Each named move below is a turn or a mirror, shown by a few rows before and after it. Which moves, in which order, take the first row of each later pair to the second? The first pair is answered.
Q (before |-> after):
.10	.10	-.21	.03	-.04	.07	-.27	.08	-.07	.18	.03	.14	.11	.25	.12	-.07	.01	.23	-.12	.05	.17	.09	-.29	-.28	-.07	.17	.24	.06	-.25	.01	-.04	-.08	.07	.02	-.35	.06	.07	-.02	.17	.08	-.26	-.19	-.14	-.09	.11 |-> .08	.08	-.19	-.02	.01	-.01	-.20	.05	.00	.17	.00	.14	.08	.25	.15	-.12	.10	.21	-.14	.00	.24	.09	-.28	-.26	-.10	.19	.23	.12	-.20	.00	-.05	-.03	.11	.05	-.33	.07	.08	-.02	.25	.13	-.25	-.21	-.11	-.10	.07
-.22	.01	-.06	.05	.10	-.02	.03	-.16	-.29	-.16	.13	.19	.07	.15	.18	-.29	.05	-.11	-.15	.00	-.05	-.07	.14	-.18	-.01	.01	.08	.09	.35	.23	-.10	-.14	-.33	.12	-.31	-.01	.05	.14	-.04	.30	.42	.02	-.14	-.03	.36 |-> -.20	-.01	-.07	.05	.12	-.01	-.02	-.16	-.32	-.16	.15	.19	.06	.13	.16	-.29	.03	-.12	-.15	-.01	-.05	-.05	.12	-.17	.00	.00	.09	.10	.35	.24	-.13	-.13	-.36	.10	-.32	-.02	.06	.14	-.06	.30	.42	.00	-.15	-.01	.38
.12	-.15	-.02	.04	-.03	.00	-.07	-.01	.06	-.10	.02	-.04	.00	-.06	.03	-.07	.03	.08	-.03	.03	.10	-.01	.12	.07	.15	.08	.10	-.03	.01	-.04	.07	.05	.03	-.04	.02	-.06	-.06	.03	-.04	-.12	-.06	.22	-.02	-.06	.09 |-> .10	-.14	-.01	.03	-.03	-.01	-.04	.00	.07	-.07	.03	-.03	-.02	-.06	.01	-.06	.03	.07	-.04	.01	.12	-.01	.13	.07	.10	.07	.09	-.02	-.01	-.03	.05	.07	.03	-.03	.02	-.08	-.05	.04	-.02	-.09	-.09	.22	.00	-.08	.06
W (before |-> after):
-.01	-.11	-.12	.19	-.11	-.03	-.06	.13	-.02	-.06	-.06	-.21	-.03	.13	-.07	.04	-.12	-.19	.07	.04	-.13	.05	-.09	-.01	-.04	-.02	.10	-.12	-.10	.07	-.05	-.11	-.10	.00	.10	-.05	.00	-.16	.00	-.06	.03	.00	-.12	.08	-.01 |-> .00	-.10	-.12	.18	-.11	-.03	-.07	.14	-.05	-.07	-.07	-.19	-.04	.12	-.10	.05	-.13	-.18	.09	.05	-.16	.07	-.09	-.03	-.02	-.03	.09	-.13	-.12	.04	-.04	-.13	-.10	.02	.09	-.04	.03	-.15	.01	-.08	.05	-.01	-.10	.10	-.02
.19	-.14	.25	-.13	.21	-.39	.23	-.09	.32	-.02	-.06	-.04	-.12	-.02	.11	-.26	-.02	-.05	.06	-.10	.22	-.06	.17	.08	.21	-.02	.10	-.16	-.01	-.21	-.01	.12	.16	-.36	.14	-.08	-.03	.29	.04	.14	-.04	.10	.07	-.28	.05 |-> .18	-.12	.39	-.20	.17	-.36	.15	-.06	.23	.05	.00	.06	-.13	-.04	.08	-.19	-.08	.01	.14	-.08	.13	-.03	.08	.00	.32	-.01	.09	-.27	-.10	-.24	.08	.10	.11	-.27	.12	-.01	.02	.38	.07	.03	.02	.05	.13	-.25	-.10
.16	-.11	-.15	.27	-.13	.07	-.30	.05	-.34	-.04	-.07	-.11	.30	-.07	.01	.00	-.34	.08	.01	.12	.04	-.04	.08	.05	.09	.04	.04	-.21	.02	-.15	.53	-.01	.02	-.16	.08	.05	-.04	.04	-.17	-.30	-.17	.10	-.18	-.10	.18 |-> .14	-.11	-.18	.28	-.13	.04	-.26	.01	-.30	-.07	-.09	-.18	.31	-.06	.00	-.04	-.33	.08	-.01	.12	.08	-.05	.11	.10	.05	.04	.04	-.15	.06	-.13	.52	-.01	.03	-.21	.07	.03	-.06	.01	-.19	-.26	-.22	.12	-.23	-.11	.26
-.21	.29	-.07	.16	-.20	.20	-.19	.04	.04	-.21	-.07	-.22	-.06	.09	-.23	.11	-.12	-.06	-.02	-.11	-.21	.04	.00	-.06	-.16	-.08	.06	-.01	-.19	-.18	.21	-.33	-.07	-.01	-.06	.03	.00	-.17	-.09	-.05	.05	.05	-.04	-.02	-.01 |-> -.20	.27	-.12	.17	-.20	.20	-.17	.02	.06	-.24	-.08	-.23	-.05	.08	-.22	.09	-.11	-.07	-.03	-.12	-.20	.04	.00	-.05	-.16	-.10	.03	-.01	-.17	-.15	.19	-.33	-.05	-.02	-.06	.03	.00	-.20	-.09	-.04	.03	.05	-.05	-.05	.02
S (before |-> after):
-.05	-.18	.08	-.16	.10	-.32	.18	-.07	.10	.09	.04	.02	-.23	.17	.02	-.26	.21	.10	.01	.05	.35	.21	.00	.04	-.04	.05	-.14	.07	.21	.02	-.03	.07	.04	.03	.02	.00	.04	.12	.40	.23	-.22	-.08	.05	.09	-.16 |-> -.06	-.17	.12	-.17	.09	-.32	.22	-.04	.05	.11	.04	.05	-.26	.20	.00	-.20	.19	.07	.07	.05	.27	.23	-.08	.01	-.03	.07	-.14	.02	.13	.03	-.06	.00	-.01	.08	.00	.01	.10	.10	.43	.22	-.17	-.13	.03	.17	-.27
-.01	.10	.04	-.11	.08	-.03	.08	-.13	.08	.08	.10	.10	-.07	-.14	.11	-.07	.08	.07	-.07	-.01	.17	-.05	.06	.06	-.11	.02	-.09	.15	.10	-.06	-.03	.09	.08	-.06	-.02	.02	-.04	.09	-.03	.10	.02	.04	.04	-.03	.06 |-> -.06	.14	.16	-.11	-.03	.00	.11	-.08	-.03	.13	.07	.14	-.11	-.04	.10	.00	.03	-.02	.02	.01	-.01	-.02	-.14	-.07	-.07	.07	-.12	-.01	-.07	.00	-.06	.01	-.03	.07	-.07	.02	.07	.03	.06	.04	.10	-.05	.01	.07	-.18
-.05	.01	.01	-.07	-.07	-.10	.12	-.05	.09	.03	-.06	-.04	-.03	.11	.04	-.02	.14	-.11	.03	-.05	-.03	.05	-.06	-.03	-.07	.06	.06	.05	-.08	.11	-.14	-.02	-.08	.06	.02	-.02	.07	-.10	.16	.21	-.01	-.08	-.01	.03	-.10 |-> -.03	-.02	-.07	-.06	-.01	-.10	.11	-.09	.13	-.01	-.02	-.07	-.02	.07	.03	-.10	.14	-.09	-.01	-.06	.07	-.01	.05	.06	-.10	.04	.06	.13	.05	.04	-.13	.05	-.02	-.03	.05	-.02	-.01	-.06	.09	.24	-.06	-.03	.00	-.02	.05
-.12	.09	.05	.00	-.02	-.19	.13	-.05	-.08	.09	.16	.07	.03	-.02	.12	-.10	.01	-.03	-.07	-.03	.13	-.01	.00	-.10	-.08	.14	.03	.16	-.04	-.03	-.11	.09	.12	.03	-.14	.20	.06	.19	.08	.11	.12	-.05	.15	-.02	-.22 |-> -.12	.07	.05	.00	-.01	-.20	.13	-.05	-.08	.06	.18	.03	.02	-.02	.13	-.10	.01	-.02	-.08	-.03	.15	.00	.03	-.09	-.08	.13	.04	.16	-.02	-.03	-.10	.09	.14	.00	-.15	.18	.03	.19	.06	.14	.11	-.05	.15	-.03	-.18
T (before |-> after):
-.16	.12	.06	-.19	-.01	-.04	-.13	-.07	-.01	-.10	.11	.09	-.03	-.07	.06	.07	.04	.17	-.13	.08	.36	-.01	.04	-.02	-.08	-.02	.11	.07	.19	-.11	.12	.05	.07	-.11	.11	.03	-.11	.23	-.20	-.13	-.09	.00	.24	.04	.02 |-> -.20	.17	.09	-.22	-.07	.01	-.13	-.07	-.06	-.07	.12	.13	-.05	-.05	.07	.08	.02	.17	-.12	.11	.32	-.01	.01	-.04	-.09	-.02	.11	.05	.16	-.12	.13	.03	.04	-.09	.07	.06	-.06	.23	-.18	-.12	-.04	.01	.24	.05	-.03
-.18	.27	-.07	-.15	-.01	.18	.06	-.29	.12	-.10	.04	.06	-.04	-.17	.02	.04	-.12	.05	-.07	.02	.12	-.16	-.02	-.03	-.08	.05	-.15	.11	.09	-.05	.03	.19	.03	-.06	-.18	.07	.21	-.04	.01	.18	-.09	.19	.04	-.13	.11 |-> -.14	.24	-.12	-.06	-.03	.20	-.05	-.24	.09	-.10	.03	-.03	-.02	-.16	.00	.02	-.17	.07	-.06	.01	.08	-.17	.06	-.01	-.05	.01	-.15	.11	.12	-.07	.06	.17	.03	-.09	-.17	.05	.18	-.07	-.06	.14	-.09	.24	.01	-.11	.19
.25	.12	-.06	-.02	.09	.17	-.20	.16	.11	-.36	.08	-.42	.04	-.16	.06	-.19	-.29	-.03	-.30	-.04	-.01	-.04	.22	.28	-.08	.03	-.06	-.05	.14	.03	.20	.08	.12	-.22	.11	-.02	-.33	.29	.05	-.16	-.11	.16	-.23	.14	.58 |-> .04	.18	.30	-.42	.22	-.13	.29	-.06	.35	-.31	.04	-.14	-.19	-.14	.25	-.36	.11	-.08	-.27	-.11	.13	.07	.03	.17	-.19	.18	-.13	-.07	.09	.08	-.01	.15	.17	.05	.07	.05	-.26	.39	.35	.19	-.06	-.09	-.01	.10	.13
-.31	.01	.32	.07	-.11	.19	-.30	-.10	-.20	-.04	.29	-.01	-.02	-.11	-.10	.06	-.18	.09	.14	-.15	-.09	.21	-.18	-.01	-.27	.07	.03	-.16	-.11	-.11	-.08	.16	-.06	-.06	.31	.26	.07	-.03	-.07	-.08	-.15	.13	-.03	.20	-.17 |-> -.14	-.19	.11	.19	.03	.05	-.34	-.03	-.03	-.15	.19	-.18	.05	-.10	-.10	.01	-.08	.09	.09	-.19	-.03	.27	.05	.14	-.28	.07	.11	-.12	.05	-.12	-.07	.25	.04	-.19	.46	.18	-.03	-.07	-.13	-.13	-.30	.23	-.02	.14	.03
Pairs:
Each pair is two moves apart.
-.08	-.04	.14	-.19	.11	-.13	.20	.05	.17	.13	-.01	.05	-.16	.00	.15	-.02	.08	-.01	.08	.00	.00	.23	-.10	-.09	.17	.36	-.09	-.11	-.16	.06	.18	.17	.08	.20	-.03	.03	.12	.13	.17	-.14	-.02	-.09	.27	-.08	-.33 |-> .19	-.23	-.22	.14	.15	-.09	-.12	.23	.18	.00	-.05	-.22	.04	-.02	.05	.04	-.05	.01	.04	.01	.02	.20	.19	.14	.23	.27	.04	-.08	.00	.01	.27	.19	.17	-.05	.10	-.09	-.01	.02	-.01	-.34	-.13	.12	.14	-.12	.11
T T
.10	-.05	-.06	.06	-.08	.14	-.15	.09	-.11	.10	.07	.09	.11	.00	-.11	-.06	-.17	.04	.03	.06	-.04	.04	.02	.01	.09	.01	.08	-.03	-.05	-.07	.04	-.05	.03	-.07	-.06	.06	.04	.00	-.07	-.15	.10	.01	-.08	.11	.03 |-> .07	-.10	-.05	-.09	.05	-.09	.14	-.02	.17	.02	-.02	.08	.01	.02	.02	-.20	.10	-.03	-.05	.01	.13	.10	.06	.07	-.05	.06	.10	.05	.09	.00	-.15	.03	.13	-.06	.01	.04	-.03	-.04	.07	.12	.04	-.07	.00	.06	.04
W T
.27	.02	-.23	.25	.01	.05	.02	.06	.02	-.15	-.15	-.27	.17	-.01	.03	.16	-.13	-.17	.05	-.14	-.17	.04	.12	.02	-.02	.16	-.13	-.05	-.02	-.07	-.07	-.27	.14	-.18	.20	-.09	-.05	-.21	.11	-.14	-.05	-.02	-.21	.03	.06 |-> .32	-.11	-.10	.11	.14	-.13	.13	.05	.12	-.09	-.19	-.19	.11	-.01	.06	.07	.03	-.16	.14	-.17	-.13	.16	.12	-.02	.06	.24	-.12	-.16	.01	-.10	-.08	-.19	.19	-.10	.29	-.06	-.04	-.14	.19	-.22	-.05	-.06	-.04	-.02	-.14
W T
-.31	.41	.26	-.08	-.25	.27	-.09	-.11	-.08	.02	.11	.15	-.14	.11	.11	.16	-.12	.07	.00	.20	-.04	-.08	-.18	-.17	-.14	.02	-.20	-.01	-.15	.12	-.04	-.02	-.19	.24	-.16	.17	.11	-.14	.07	.19	.12	-.07	-.19	.25	-.16 |-> .00	.12	-.04	.35	-.23	.27	-.33	.19	-.10	-.10	-.01	-.17	.05	.17	-.03	.28	-.24	.02	.03	.21	-.19	-.04	.02	-.01	-.04	-.09	-.07	-.15	-.12	.11	.03	-.06	-.18	.07	-.01	.03	.07	-.34	-.04	-.07	.01	.07	-.36	.25	.09
T S
.03	-.13	-.11	.12	-.07	.08	-.28	.17	-.01	.10	-.18	-.04	-.19	-.12	-.11	.04	.06	.07	-.11	.02	-.01	.12	-.01	.17	.22	-.15	-.11	.03	-.01	-.06	.01	.00	-.06	-.08	.19	.04	-.06	.07	-.02	-.18	-.07	.02	.15	.03	.07 |-> -.10	-.01	.08	-.02	-.11	.11	-.18	.08	-.05	.17	-.14	.12	-.29	-.12	-.06	.06	.09	.06	-.08	.03	-.03	.12	-.17	.04	.19	-.09	-.19	.04	-.10	-.02	-.03	-.04	-.12	.06	.09	.10	.02	.11	.06	-.10	.03	-.07	.20	.05	-.14
T T
